In the rows, 128 means zero.
One turn moves every row onto another: examples first, then more rows asked:
monu: [180  99 136 108 131 143 134 115 107 130 117 129 168 133 128 115 133 140
 140 145]
sen: [134 122 148 120 131 153 126 123 139 162 121  81 124 157 148 113 153 156
 136 146]
kovi: [128 140 143 110 114 124 161 135 114 138 134  85  98 121 119 132 151 139
 125 155]
Pofor: [148 131 113 115 128 146 151 102 146 158 139 114 137 100 132 102 133 111
 110 119]
tamud: [173 114 141  81 105 108 125 122 124 142 141 125 125 142 124 137 107 165
 143 127]
rekan: [104 130 118 105 133 115 129 148 138 141 139 123 104 134 117 131 146 141
 149 134]
koteb: [134 123 143 136 122  90 133 123 134 161 135 154 127 128 124 144 121 116
 119 148]
Pak: [140 134 134 118 115 119 128 126  95 144 119 132 138 110 162 133 161 120
 105 123]
mokeg: [189 126 104 106 130 127 117  93 125 149 129  96 127 133 142 127 108 119
 146 130]
Lir: [147 124 109 137 166 113 144 117 141 143 131  95 124 124 120 139 132 146
 126 138]
daf: [153 116 112 138 158 116 146 125 146 156 126  92 119 125 122 132 135 143
 120 134]
toz: [143 155 121 105 102 144 124 138  97 149 146 107 123 146 169 115 151 131
 138 158]
zav: [171 108 160 102 116 106 125 126 130 166 100 122 142 124 159 119 123 117
 139 146]
safek: [139 161 146 102 110 133 144 109 112 164 170 139 138 130 119 130 128 104
 132 137]
vonof: [127 109 139 111 115 125 126 102 173 160 124 126 118 142 160 128 146 119
 126 147]
farot: [121  96 128 111 149 103 153 132 120 147 103 103 140 128 118 112 132 150
 138 125]
narif: [165 116 122  87 125 105 122 142 107 121 149 124 143 162 150 135 147 131
 113 131]
borig: [125 137 132  87 107 155 131  96 103 136 132 104 122 145 151 100 110 121
 147 161]
viza: [133 128 175  91 117 131 130 113 106 158 162  97 130 137 138 117 168 138
 141 124]
mimuz: [143 124 109 102 135 123 132 108 131 136 165 102  97 134 163 145 146 136
 145 120]
fus: [135 104 142 104 106 118 159 110  99 173 112 122 132 143 125 110  91 130
 131 134]
kefo: [132 134 115 151 114 123 135  98 111 170 155 127 134 127 146  92 127 128
 127 151]
Fen: [188 118 150 111 104 109 142 109 112 121 127 112 150 141 117 133 131 153
 135 136]
dut: [136 154 141 101 108 146 152 111 111 166 167 137 136 129 123 127 113 112
 133 136]
Zopar: [132 118 149 117 134 148 127 126 134 164 119  89 121 153 131 105 162 160
 140 145]
ver: [138 125 136 127 136  98 140 125 131 165 125 155 130 124 122 150 128 114
 114 141]
Tuzub: [161 115 122  65 111 123 118 116 140 153 142 113 152 138 137 142 108 145
 140 161]
pog: [135 100 127 127 119 120 130 107 173 152 117 121 118 152 146 132 136 122
 116 144]
Tebi: [135 116 124 110 111 126 132 131 118 137 106  69 126 131 144  88 135 134
 142 153]
Zile: [177  95 117  92 113 132 112 124 130 152 142 117 161 130 129 104 130 128
 137 163]
vuze: [128 131 152 129 122 149 158 111  88 159 122 120 114 121 151 115 129 143
 119 156]
raf: [ 99 143 111 123 132 121 129 101 149 157 148 126 153 142 129 130 134 129
 144 148]
Mevi: [122 121 129  99 153 128 125 100 128 116 136 100 150 155 117 105 115 135
 150 141]
zabod: [129 124 169 100 112 131 141 100 113 162 153 100 125 132 123 135 168 136
 130 110]
pime: [152 133 113 112 122 135 151 101 140 170 125 130 134 107 118 116 119 106
 111 115]
luta: [142 113 120 108 148 134 133 115 135 126 163  89 108 149 162 136 143 147
 139 127]
bulo: [131 116 139  73 128 101 120 134 109 134 129 116 120 152 122  93 150 129
 149 160]
Varup: [148 137 117  70 118 108 168 121  88 148 129  97 129 133 131 122 124 124
 135 162]
Vire: [169 123 155  76 135 126 163 130 125 150 149 100 160 124 126 114 126 126
 124 122]
Bup: [146 151 134 100 111 113 128 122  87 156 125 133 143 107 158 132 151 112
 120 131]
geg: [144 156 131 106 108 147 117 133  99 147 158 113 120 149 168 114 146 130
 143 145]
domu: [154 106 146  90 117 137 110  92 134 155 135 116 138 180 112 130 135 130
 129 128]
buzem: [125 119 119 105 135  76 161  99 112 140 143 125 146 138 112 138 125 129
 125 141]
Vudaz: [140 109 115 140 111  93 125 107 116 130 126 103 144 151 139 111  98 125
 130 143]
bame: [128 123 131  94 104 104 132  95 101 148 162 147 115 150 127 107 113 115
 135 150]

Fen turns into Tuzub
Tebi turns into buzem
Now find these:
Pak turns into mimuz
dut turns into Zopar
rekan turns into kefo
narif turns into mokeg
bulo turns into Vudaz
ver turns into geg
pime turns into viza

One turn moves every row onto another: examples first, then more rows asked:
buti: [104 116 138 117 100 124 112 128 126 102 159 128 151]
tuf: [ 73 120 112 124 117 146 122 118 160  89 142  98 147]
nema: [125 123 114 120 113 107 117 115 122 110 169 137 144]
nenog: [110 136 106  92 108 155  90 121 140 112 135 124 106]
foga: [109 138 115 123 121  85  98 114 127 106 160 125 128]
rul: [ 88 132 139 120 109 101  93 127 130  98 150 116 135]
Sasap: [106 132  76 121 138 116 127  98 158 100 158 109 126]
relum: [107 124  95 114 110 134  81 117 150 100 111 141 119]
bev: [103 159 102 104 139 108 114 111 149  95 134 134  91]
mibi: [112 106 109 112 142 133 122 122 173  80 132 116 133]
Dus: [115 143 106 143 112 110 130 144 135  80 103 130 113]
nodis: [107 154  94 122 110 162  94 114 119 122 145 119 126]
rusi: [118 161  99 155 113 123 139 140 114  93 122 121 123]
sof: [ 94 127 102 151 144 129 112 119 157  82 127 110 157]
vogum: [118 140 120 115 107 127 138 151 136  84 115 120  98]
biri: [ 93 145 141 138 137  98 111 131 145 112 109 133 129]
bada: [105 143  83 143 112 140  84 111 129 111 122 136 139]
sapas: [105 112  90 121 121 145 140 108 156  97 155 115 149]
rumir: [117 140  92 146 132 127 127 114 126 138 101 115 130]
nikav: [121 158 113 126 109 140 147 146 116  97 135 112 108]
noru: [126 144 135 117 132 135 147 127 126 133 149 135 131]
Bazi: [ 92 141 119 139 111 162 134 122 129  95 131 141 155]
kap: [116 138 110 125 123 155 137 122 121 143 115 103 125]
taf: [ 70 169 132 117 122 144 112 126 134  95 135 112 115]
Figi: [106 127 124 107 122 144 124 130 141 130  99 102 109]
dirog: [116 161 118 145 145 102 127 118 126 130 137 135 132]
lasun: [ 97 155 100 141 150 140 119 114 138  99 156  88 142]
vuf: [107 128 107 129 131 117 114 121 145 125  84 114 113]
feno: [ 74 141  98 125 133 117 109 109 161  92 145  90 123]
nis: [104 127 157 110 124 130 131 139 146 115 122 134 128]
Nanu: [125 132  89 126 128 127 136 107 144  95 131 163 132]
Vun: [116 135 106 102 149 143 129 118 154  98 161  95 118]

nis turns into noru
vogum turns into nikav
foga turns into rul
Now find these:
vuf turns into Figi
Bazi turns into Nanu
nodis turns into bada
mibi turns into Vun
tuf turns into sapas

